In the data rows, the value 128 means zero.
Here are some points, one per row:
[146 167 131 175 101 171 110 144 142 132 165 134 126 196 202  64 142 191
 106 141  98 145 172 177 121 129 123 175 126 128 123 123]
[ 83  67 231 114 127  76 167 118 117 126 112 211 161  54  91  83 113 124
 122 143 108 121  18 118 113 108 124  90 137 118 131 166]
[ 84 123 121 114  68 121 103  79 110  97  93 155 104 120 135  86  86  57
  91  44  82 101  86 110 101  91  97 150  73 119  78  88]
[120 111 114 104 169 124 142  84 140  95 126 141 101 134  83 123 160 125
 146 101 152  84 133 112 147  79  72 123  82  97  73  74]
[152 114 107 104 171 117 169 156 189 125 116 145 160 122 132 155 147 139
 175 174 178 148 129  89 158  85 166  97 181 152 173 140]
[166 140  90 129 135 112 130 146 140  71 120 129  96 140 122 125 102 138
 134  92 140  94 168 143 119 205 133 121  92  73  91 162]
[165 168 127 185 137 183 123 198 130 127 188 139 160 171 189 107 123 159
 122 172 120 174 170 190 114 255 201 189 141 224 157 200]
[184 120 146  93 131 124 104 158  85 103 108 163 169 114  98 102 116 184
 176 140 133 186 191 104 119 109 130 103 160 112 146 130]
[147 156  97 165  98 162 143 110 140 131 154 129 102 138 152 152 100 161
 124  84 122  77 125 165 133 128 121 123  77 117  54 133]
[203  82  64  27  51  95  55  89 116 114  50 101  90  92  52 159  67 149
  83 165  57 164 149  64  61 111  78  70 152 122 146  95]
[151 116 111 115 137 105 153  82 184 173 120 120  44 104  89 152 158 157
 118  61 134  97 164 106 148 156  71 117  88 177  80  83]
[  0 140 255 151 186 122 192 155   0 133 156 255 113 197 136   1 170   0
 145 104 156 112   0 141 235 110 127 162  74 118 109 125]
[115 100  97 114 140  91 150 138 136 156  93 131 120  87  72 136 120 121
 147  98 143 108 122 112 128 102 154  89 114 120  97 157]
[191   4  93  68 131  45  86  67  57 167  99  99  40  60  79 112 164 135
 133 156 134  63 116  65 149 189  19  23  49  66  92  34]
[157 172 133 139  90 141 110 166 120 130 137 149 100 151 155  95  82 153
  86 110 103  89 150 146  72  94 165 146 107 227 102 163]
[  0 122   0 142  43 127  39 146 206 135 150   0 204 117 131 255  66  63
  62 196  74 153   0 100  43 139 131 150 167 135 215 123]
[101 134 219  86 157 141 126 104 255 136 152 156 103  98 122 255 147  50
 113  83 112 115 181 113 121 120 162 133 140 122  81 123]
[132 167 139 176 232 153 219 169 111 145 165 159 230 145 160 131 184 202
 180 208 217 188 137 178 182 137 197 146 188 142 191 169]
[177 146 103 164 182 160 150 121 123  92 127 109 135 144 162 115 159 171
 127 100 136 126 168 159 132  53 141 151 125  78 149 152]
[127 150 105 161 143 154 146  75 101  93 116 114 178 137 140 119 142 156
 162 171 174 187 187 147 126  74 126 158 200  70 207 105]
[164 166 110 147  75 145 102  94 130 164 128 121 154 159 190 112  98 144
  85 122 125 168 184 154 117 143 119 171 152 154 150 127]
[148  84 121  99 117  98 133 106 130  68  99 148 143  91  71  94 128 153
 161 175 112 139 160  80 154  76  90  87 168  39 166  87]
[145 185 134 168 145 174 106 157 100 120 168 148 120 162 188 129 166 111
 135 103 145 116 133 178 169 151 137 176 138 120 125 102]
[166 138 111 133 106 133 114 209 133 240 129 136 119 139 120 104 131 139
 137 129 118 118 162 120 110 204 188 124 139 240 136 212]
These points spread out most along one direction. For each point below, how far along it does it lie, from 0 to 99? The average is 50, and the first point in the table lies past the average.
[146 167 131 175 101 171 110 144 142 132 165 134 126 196 202  64 142 191
 106 141  98 145 172 177 121 129 123 175 126 128 123 123] 65
[152 114 107 104 171 117 169 156 189 125 116 145 160 122 132 155 147 139
 175 174 178 148 129  89 158  85 166  97 181 152 173 140] 55
[  0 140 255 151 186 122 192 155   0 133 156 255 113 197 136   1 170   0
 145 104 156 112   0 141 235 110 127 162  74 118 109 125] 63
[132 167 139 176 232 153 219 169 111 145 165 159 230 145 160 131 184 202
 180 208 217 188 137 178 182 137 197 146 188 142 191 169] 82
[120 111 114 104 169 124 142  84 140  95 126 141 101 134  83 123 160 125
 146 101 152  84 133 112 147  79  72 123  82  97  73  74] 37
[157 172 133 139  90 141 110 166 120 130 137 149 100 151 155  95  82 153
  86 110 103  89 150 146  72  94 165 146 107 227 102 163] 57
[148  84 121  99 117  98 133 106 130  68  99 148 143  91  71  94 128 153
 161 175 112 139 160  80 154  76  90  87 168  39 166  87] 36
[101 134 219  86 157 141 126 104 255 136 152 156 103  98 122 255 147  50
 113  83 112 115 181 113 121 120 162 133 140 122  81 123] 46
[127 150 105 161 143 154 146  75 101  93 116 114 178 137 140 119 142 156
 162 171 174 187 187 147 126  74 126 158 200  70 207 105] 59
[ 83  67 231 114 127  76 167 118 117 126 112 211 161  54  91  83 113 124
 122 143 108 121  18 118 113 108 124  90 137 118 131 166] 44
[115 100  97 114 140  91 150 138 136 156  93 131 120  87  72 136 120 121
 147  98 143 108 122 112 128 102 154  89 114 120  97 157] 41
[165 168 127 185 137 183 123 198 130 127 188 139 160 171 189 107 123 159
 122 172 120 174 170 190 114 255 201 189 141 224 157 200] 80
[147 156  97 165  98 162 143 110 140 131 154 129 102 138 152 152 100 161
 124  84 122  77 125 165 133 128 121 123  77 117  54 133] 50
[203  82  64  27  51  95  55  89 116 114  50 101  90  92  52 159  67 149
  83 165  57 164 149  64  61 111  78  70 152 122 146  95] 20
[191   4  93  68 131  45  86  67  57 167  99  99  40  60  79 112 164 135
 133 156 134  63 116  65 149 189  19  23  49  66  92  34] 12
[  0 122   0 142  43 127  39 146 206 135 150   0 204 117 131 255  66  63
  62 196  74 153   0 100  43 139 131 150 167 135 215 123] 42
[145 185 134 168 145 174 106 157 100 120 168 148 120 162 188 129 166 111
 135 103 145 116 133 178 169 151 137 176 138 120 125 102] 64
[151 116 111 115 137 105 153  82 184 173 120 120  44 104  89 152 158 157
 118  61 134  97 164 106 148 156  71 117  88 177  80  83] 36
[164 166 110 147  75 145 102  94 130 164 128 121 154 159 190 112  98 144
  85 122 125 168 184 154 117 143 119 171 152 154 150 127] 58
[177 146 103 164 182 160 150 121 123  92 127 109 135 144 162 115 159 171
 127 100 136 126 168 159 132  53 141 151 125  78 149 152] 58
[184 120 146  93 131 124 104 158  85 103 108 163 169 114  98 102 116 184
 176 140 133 186 191 104 119 109 130 103 160 112 146 130] 50
